In the data rows, the value 128 means zero.
A hidden rule labels the rows of this table. It goes by one to three of the table's principal directions, not those with the most spread.
[ 87 116 155 181 100 113  98 121 125  51  93 158 109 197 116  34  81 147
 107 172 142 117 137 172 173 129  90 105 143 118 159 160 103 126 151  96
 116  60  83 146 129] 2
[101 140 124 110 111 110 117 124 130  86 124 158 125 149 152 133 112 159
 104 135 133 120 100 116 138 108 141 105 134 104 110 135 139 144  89 154
 124 111 109 148 124] 2
[120 178 110  73 154 125 125  98 129 100 143 137 168 109 115 204 124 157
 119 138 126 130 103 109 135 136 181 116 126 105 161 114 156 132  85 167
 130 118 164 157 149] 8
[123 119  84 143 136 145 102 112 163 150 123 145 162 122 105 133 106 119
 150 139 108 117 127  84 144 132 157 123 140 111 161  90 186 138 101 167
 128 132 146 132 153] 8
[155 112 116 143 155 188 135 119 122 179 110 110 154 104  91 111 172  92
 144 120 154 169 131 158  94 119 104 200  97 122 168 141 122  90 186 119
 135 159 136  82 142] 6
[156  81  98 149 107 157 132 128 143 182 121 128 133 100 145 107 162 113
 138 112 136 154 122 109  89  93 127 152 126 124 104 104 132 124 134 146
 126 176 118  80 119] 4
[162 122 114 100 130  99 168 150 132 156 177 125 132 121 151 180 112 152
 146 129 116 125 148 108 107 107 179 123 138 129  87 104 152 151  72 150
 133 141 159 123 100] 8
[144 106 129 157 137 116 151 162 118 141 136 110 117 175 132  70 118 126
 117 153 168 142 153 202 115 100 115 174 125 124 110 175 122 124 153 100
 132 118 106  93 120] 4
[183 102 139 136 139 121 180 174 115 218 171  76 100 112 142 136 161  88
 151  92 124 134 170 145  83 129 120 163 112 163  61 133 108 124 151  98
 147 180 147  85  97] 1
[112 132 101 128 133 155 110 110 151 148 118 137 150 122 108 135 138 114
 128 116 118 133 109 106 128 128 140 131 113 106 144 113 162 132 118 162
 128 147 135 122 148] 6
[138 118  92 143 159 186 116 118 151 186 105 107 165 109  87 105 160  82
 140 124 143 155 123 156 112 124 120 186 108 121 180 130 158 107 173 129
 119 163 131  80 163] 6
[139 119 124 147 149 157 123 111 153 151 108 133 156 132  67 122 116 120
 157 150 123 152 153 139 146 124 121 159 112 126 206 109 146 120 148 114
 117 114 162 120 154] 1
[138 157 110  84 162 120 134 130 109 111 135 115 151 107 145 171 137 147
 110 141 163 138 102 144 115 117 151 157 137 119 132 151 141 120 122 140
 133 130 130 134 148] 7
[112 184 147  79 147  73 134 151  97 100 156 105 101 134 172 177 131 136
  91 112 136  97 106 133 137 150 140 108 134 139  67 166 118 139 104 124
 146 126 123 168 134] 6
[136 107 164 143 114 147 142 117 133 132 115 120 111 100  97 133 135 123
 159 109  90 143 157 112 129 151  99 108 117 160 157  94  95 131 163  97
 115 128 151 132 107] 5
[101 112 124 191 133 149  91 106 155 144  91 106 138 136  65  81 113  88
 128 138 106 110 150 148 167 187  82 120 106 129 192 117 144 118 184 107
 124 117 132 124 173] 8
[158 112 152 147 151 105 163 159 125 183 147  54 106 106 106 142 130  99
 141 116 107 117 184 168 126 180  98 136 111 178 121 125 116 132 180  72
 130 145 159 111 129] 2
[144  76 100 160 123 165 128 129 135 155  96 135 142 115 125  93 141 128
 130 134 156 159 120 135 100  91 100 179 115 105 137 128 143 115 158 142
 127 149 107  88 135] 7
[181  85  75 117 104 134 159 168 158 216 176 155 122 134 196 116 153 120
 165 101 135 159 123  73  68  20 203 160 164 126  29  98 161 160  48 177
 127 197 121  70  78] 2
[ 75 153 161 112  88  75  94 100 111  16 106 184 107 145 154 162  77 197
  90 148 111  84  98  75 181 148 111  45 138 104 123 117 112 141  79 149
 133  60 115 215 130] 8
[112  96  61 164 121 179  71  75 165 103  71 179 199 125  94  84 103 146
 126 185 153 145  98 116 145 100 136 148 141  70 227  99 185 109 124 178
 110 105 110 111 176] 1
[168 101 132 125 131 135 166 150 118 164 137 113 122 118 137 126 150 132
 138 125 150 162 143 157  90  90 120 174 116 136 109 137 112 122 145 111
 126 149 131  89 106] 5
[ 61 134  57 150 105 153  28  50 168  24  62 239 198 165 113  91  64 185
 104 202 149 121  57  59 188  89 166  99 166  37 223  99 202 129  58 223
 119  60  97 178 190] 2
[154 123 106  91 123 139 143 126 130 156 144 138 140  87 157 178 156 138
 137 107 127 144 107  86  92  97 158 137 130 121  99 101 139 131  94 163
 129 166 140 114 113] 5
[147  83 111 156 132 170 121 130 131 159  89 135 136 104 120 103 145 117
 144 128 150 155 123 120 109 100  85 184 118 119 148 125 135 109 170 128
 130 147 114 102 140] 5
[172  89 173 125 132 137 188 157  80 117 119  95 103  93 139 124 152 151
 135 128 162 170 153 191  80 113  73 177 116 158 122 161  63 107 203  69
 122 129 114  98  85] 2
[159 101 121 135 125 131 149 145 125 179 144 123 118 109 140 147 140 117
 149 106 120 129 142  95 102 117 125 144 119 132  87 110 132 128 121 139
 147 159 143 115 111] 4
[138 165 107  88 145  95 136 153 138 178 181 103 123 125 162 175 141 102
 126 100 111 101 123 106 122 135 183 113 141 143  64 123 156 150  75 147
 138 167 147 128 130] 1
[188 146 121  75 173 147 197 163 108 210 190  87 134  99 138 188 185 103
 156  85 142 168 140 144  57  98 176 192 109 145  76 145 125 125 123 133
 147 194 167  85  94] 1
[138 151 163 109 149 110 165 156 102 141 154  82 104 134 130 140 149 113
 116 109 135 131 146 186 113 147 115 143 107 154 100 169  95 125 158  86
 132 137 134 118 114] 8
[188  97  94 124 166 177 161 142 140 214 140 110 161  83 101 155 153 104
 184 120 133 168 152 118  84  99 147 202 122 137 153 104 159 118 146 136
 131 174 167  83 126] 8
[114 128  96 108  90 132 105  96 147  97 129 196 150 132 156 143 116 167
 125 136 122 131  88  59 127  80 181  93 149  86 118  89 153 142  46 197
 123 123 123 142 116] 4
[137 126 115 135 139 192 117 115 139 169 111 139 146 127 104  90 174  85
 149 111 145 168 114 134 106  94 126 180 116 123 158 136 122 104 156 129
 123 158 122  89 134] 7
[144 137 118 124 145 128 139 150 130 194 152  74 123 120 136 120 169  76
 116 101 134 123 134 170 105 145 130 150 114 148  94 148 127 121 152 109
 130 176 127  83 136] 5
[ 83 159 177 121  89  83 115 123 101  38 131 166  88 181 158 111 101 164
  92 135 124  98 114 127 160 136 118  64 136 118  93 155  82 135  97 122
 134  74  99 180 102] 6
[107 139 111 124 141 130 105 107 136  93 103 137 160 131 106 133 104 149
 108 163 142 123 113 148 151 138 125 130 125 102 183 133 157 123 129 139
 117  98 125 139 162] 6
[ 73 110 186 186  79  98  98 120 129  41  85 157  80 184 113  55  72 153
 112 152 103  98 149 140 191 160  62  61 133 137 150 135  87 141 153  83
 112  53  93 175 119] 3
[146 102 127 123 121 164 138 105 131 104  92 156 160 120 107 111 134 167
 129 165 165 185 121 169 110  72 113 173 116 105 197 127 114 108 149 119
  98 107 122  96 125] 2
[117 175 137  85 133  70 137 149 105 109 169 113 115 153 170 161 120 138
  86 130 139  88 117 157 135 145 152 102 131 124  72 163 125 132  88 129
 139 118 121 144 125] 7
[157  83 100 152 113 150 135 147 150 199 132 115 120 108 149  97 157  94
 149 103 124 142 135 112  95 100 130 149 137 143  91 107 138 135 135 131
 122 182 116  77 115] 6
[ 82  87  87 158  58 146  38  62 159  43  52 231 154 105 153 106  85 181
 119 164 114 104  68  10 171 107 116  61 172  78 175  58 159 128  77 200
 111  89  85 174 153] 4
[ 67 152 170 153  89  37  88 132 119  14 122 142  80 195 161  81  51 166
  83 171 113  57 134 140 210 174 113  26 176 143 110 149 102 156 103  94
 120  42  88 201 132] 8
[159 133 107 104 173 176 152 131 118 186 128  96 164  96 103 151 178 101
 129 117 164 167 120 178  82 115 122 210  88 115 153 154 138  95 170 128
 132 170 142  76 144] 8
[114 162 139 105 128  92 116 137 121  87 142 148 112 159 159 130 109 145
 120 138 135 115 114 113 153 111 156 106 163 136 105 144 121 144  88 126
 129 102 118 165 127] 6
[130 134 126 152 132 149 116 116 144 161 134 103 135 132  98  91 146  80
 140 122 115 130 146 150 134 154 136 124 130 150 156 122 118 118 156 104
 119 142 137 102 138] 2
[180  96 121 121 130 209 153 119 127 221 117 110 137  58 118 137 225  79
 161  69 136 194 119 113  54  92 109 195  92 142 125 107  95  94 179 126
 128 214 142  59 111] 4
[124  95 135 147 104 162 112 118 133 141  87 146 121 110 125 103 151 116
 129 113 129 139 116 118 120 117  73 142 107 122 140 119 112 109 160 122
 118 141 106 109 129] 2
[144 188 112  86 190 111 154 168 120 169 185  96 133 170 139 141 145  97
 128 121 161 140 127 170 115  99 193 183 137 136  88 185 150 138 102 126
 147 149 144 117 138] 3
[122 129 142 124 141 148 118 127 109 103  92 128 131 117 122 115 139 128
 119 137 157 138 114 160 130 127  82 161 121 128 163 159 110 103 175 103
 121 114 105 127 143] 3
[ 56 158 156 108 102 113  87 101 116  13  77 180 121 163 139 116 103 181
  70 150 145 115  75 143 170 124  88  92 118  88 155 162 114 128 117 136
 110  65  80 178 144] 1
[136 165 142 126 213 129 150 148 101 174 136  20 133  94  72 168 153  72
 118 109 133 118 157 204 128 224  89 176  83 163 158 175 131 107 225  76
 152 150 164 126 179] 4
[111 160 143 102 129  96 137 132 124 110 163 121 114 122 133 182 106 136
 134 108  83  89 137  89 144 174 157  69 136 143 100 110 136 153  90 141
 137 121 152 173 112] 4
[115 123 145 128 101 118 110 140 124 119 114 154  94 138 165 110 135 124
 122 109 126 116 109  97 136 108 102 115 138 135  87 133 108 131 117 123
 127 130  98 142 118] 1
[122 128 112 114  96 141 116 110 140 102 133 198 136 148 153 121 123 155
 141 129 127 144 100  69 121  66 175 111 152  99 113 106 134 140  60 177
 125 123 118 137 100] 1
[175 153 165  90 195 121 206 160  82 169 166  21 127  76  95 200 163 110
 130 108 137 144 174 222  88 192 108 177  83 173 135 167  96 108 208  65
 139 153 176 105 122] 1
[151  73 108 207 121 176 116 147 160 208 116 140 115 166 107  21 143  65
 178 118 132 160 158 116 118  78 117 181 141 141 124 122 133 125 157 113
 133 159 114  78 123] 4
[ 74 142 143 140 105  92  84 103 130  39  97 161 118 146 129 130  73 168
 102 154 108  86 112  93 189 164 110  60 145 115 151 117 133 143 107 137
 127  68 114 198 150] 8
[175 109 128 119 120 104 170 163 122 186 179  96 103 102 167 154 145 115
 151 100 110 122 156 107  92 124 156 120 145 164  53 107 117 143 108 122
 138 172 145 105  88] 1
[121 192  96  38 136  92 132 132 105 119 187 134 140 101 202 231 147 145
  94  97 129  88  71  74 102 134 205  92 141 103  38 132 157 138  35 203
 155 162 132 156 119] 6
[120 167 126  86 138 108 134 139 114 124 158 125 124 132 156 167 137 129
 112 111 129 110 108 121 122 132 158 116 130 123  86 145 134 134  93 147
 139 138 129 143 122] 7
[ 65 125 166 187  83 100  71 107 126  28  86 174  88 183 128  52  72 147
 113 153 108  90 126  98 199 158  86  53 159 129 143 132  97 138 132 111
 130  56  87 195 133] 6
[100 165 149 104 119 118 123 114 115  66 129 165 127 175 133 120 119 159
 104 144 147 138 105 147 141 101 144 117 125 102 133 158 108 128  99 135
 126  90 115 151 120] 7
[106 146 198 139 114 121 126 114 110  71 104 128  94 153 101  97 129 135
 120 132 122 140 143 167 157 148  82 104 117 156 164 149  56 120 174  64
 113  84 123 153 119] 3
[202 136 110  43 139  90 198 170 109 175 207 120 126  84 204 233 150 164
 151 107 137 145 127  87  64  66 213 145 157 144  32 107 135 151  45 159
 139 177 164 114  75] 5
Which label does each new row get?
[143 104 134 119  98 149 139 128 133 145 126 149 120 110 146 125 151 129
 143 108 119 143 124 108 102  99 122 126 126 131 111 108 110 125 120 132
 114 149 119 105  95] -> 3
[133 109 109 137 117 134 127 125 150 148 127 127 138 121 127 119 126 127
 133 131 120 132 131 124 124 119 139 124 132 126 133 106 146 138 119 137
 114 140 129 108 129] -> 2
[180 202 141  20 183  68 212 195  90 211 247  42 100  93 188 255 180 100
 128  58 115 107 141 137  72 152 204 134 120 178   0 154 123 150  79 123
 159 202 182 123  90] -> 3
[ 69 129 116 139  34  52  72 139 150  37 144 238  62 212 251  68  71 180
 112 125 105  82  73   0 172  49 198  11 230 114   0 105 136 202   0 196
 133  97  57 202  83] -> 8
[119 156  99  83 116 102 120 139 134 103 166 189 128 155 188 159 105 159
 135 125 125 111  92  49 129  73 209 100 175 104  64 118 165 161  17 195
 139 125 121 164 103] -> 7
[165 119 107 100  98  99 149 169 129 182 186 133  96 124 223 132 160 114
 138  89 127 122 114  77  84  71 188 115 173 150   1 115 122 152  57 152
 135 188 110 100  78] -> 7
[101 115 114 160 139 149  94  96 140  80  71 125 161 123  84  90 103 143
 111 174 147 137 121 169 158 150  95 137 129 113 222 134 145 117 179 116
 106  90 111 130 175] -> 8
[113  58 137 207  52 150  97 109 149  98  85 190 101 161 136  18 110 138
 144 140 117 141 134  91 138  87  96  96 153 121 129  98  96 132 133 127
 114 107  82 117  95] -> 6
[126 155 118  93 135 106 125 142 123 112 149 141 124 133 166 151 121 139
 127 127 134 116 108 103 131 109 166 119 159 131  95 136 141 143  84 145
 131 128 122 149 123] -> 5
[ 47 147 141 174 111  98  46  98 133  14  63 170 122 193 113  55  61 152
  80 187 141  83 104 143 220 160  79  81 149 102 190 157 131 125 139 114
 120  36  78 193 184] -> 3
[147 103 149 111  82 120 154 141 113 117 140 169  95 129 182 130 143 161
 136 108 131 149 118  89  95  66 134 118 139 128  61 118  89 138  90 140
 128 138 111 125  69] -> 7
[105  86 150 185  99 145 100 105 125  68  62 150 118 139 106  56 109 150
 117 161 144 144 129 150 152 126  59 127 128 122 184 134  96 113 186  98
 112  85  91 134 138] -> 4
[129 132  88 101 111 130 115 120 150 122 135 169 149 138 165 127 130 150
 124 138 144 144  92  97 118  63 186 127 158 103 112 113 156 144  62 173
 113 138 115 117 124] -> 2
[113 102 119 166 133 122  98 111 143  87  84 131 146 118  94 114  73 151
 134 176 120 109 144 126 174 163  96 114 146 128 204 106 155 131 156 115
 115  81 128 156 165] -> 3
[167 187 142  49 173  88 198 180 106 201 225  49 109 104 158 222 169  93
 133  72 108 111 150 155  86 160 189 128 118 176  39 147 122 146 101 112
 143 187 174 113  95] -> 3
[145 133 124 149 182 160 153 142 148 205 136  68 150 145  53 105 146  72
 145 128 134 155 172 216 121 148 119 193  85 141 181 153 147 117 189  87
 121 147 161  76 156] -> 1
[161 116 133 127 136 124 157 153 118 185 156  99 109 103 141 155 151 104
 148  95 116 126 149 107 101 136 127 141 120 151  79 119 120 128 134 122
 149 167 149 116 110] -> 1
[148 130 130 108 150 173 138 134 109 136 111 142 132 116 132 120 169 120
 145 115 167 178 106 133  95  75 118 196 127 128 137 157 108 106 155 122
 130 147 115 111 122] -> 8
[140 139 153  92 119 108 154 146 102 126 145 118  98 111 171 161 157 140
 114  99 135 134 115 125 102 115 124 125 124 142  68 142  93 131 121 120
 134 148 122 131 101] -> 3
[155 139 118  94 157 174 149 120 129 186 138 103 155  76 103 178 178  98
 148  96 122 153 125 130  91 136 135 166  96 134 149 116 133 108 150 134
 127 176 160  97 130] -> 8
[100 117 134 168 114 160  88 102 143 121  86 133 126 125  98  79 136  96
 131 122 112 124 124 122 151 157  89 112 124 136 172 118 116 116 171 112
 117 124 111 129 149] -> 7
[134 185 170  97 185 150 169 128 103 159 150  54 133 124  67 156 183  85
 117  99 136 159 148 227 108 176 116 169  66 152 161 179  87 103 199  74
 132 147 166 104 138] -> 7
[188 114  55 110 171 171 161 130 153 255 166  63 188  63 108 180 187  76
 141 102 135 153 135 148  61 131 175 193  92 118 125 101 186 113 136 165
 135 223 175  41 150] -> 4
[ 95 190 131  85 105  54 123 145 115  70 191 160  95 193 206 137 104 156
  96 122 124  90  97  92 144 105 215  56 178 120  22 152 125 170  19 167
 146 110 107 177  96] -> 6
[217 100 112 124 192 178 189 176 123 255 157  47 133  63 108 154 200  53
 187  80 141 177 170 153  56 116 121 239 105 179 111 131 130 108 198  91
 143 221 171  53 124] -> 8
[132 102 138 151 105 140 132 123 134 116 115 159 121 150 122  92 120 145
 140 139 133 153 136 125 126  90 120 135 129 120 137 122 113 129 127 125
 122 113 120 121 109] -> 7
[148 145 196  83 117  79 173 180  85 127 164 116  59 131 185 164 144 135
 129  89 122 113 142 131 113 121 102 117 128 173  38 157  64 134 120  80
 136 132 123 148  73] -> 1
[ 63 118 169 175  80 125  77  75 133  32  64 164 115 140  89  95  86 158
 105 149  93 100 124 111 190 186  62  49 115 115 195 104  99 124 156 115
 113  61 111 183 144] -> 4
[ 96 146 131 129 135 123 106  97 126  75 108 136 145 121  99 154  99 152
 116 146 114 109 120 114 160 172 121  96 123 112 176 118 141 128 130 142
 132  93 140 172 154] -> 1
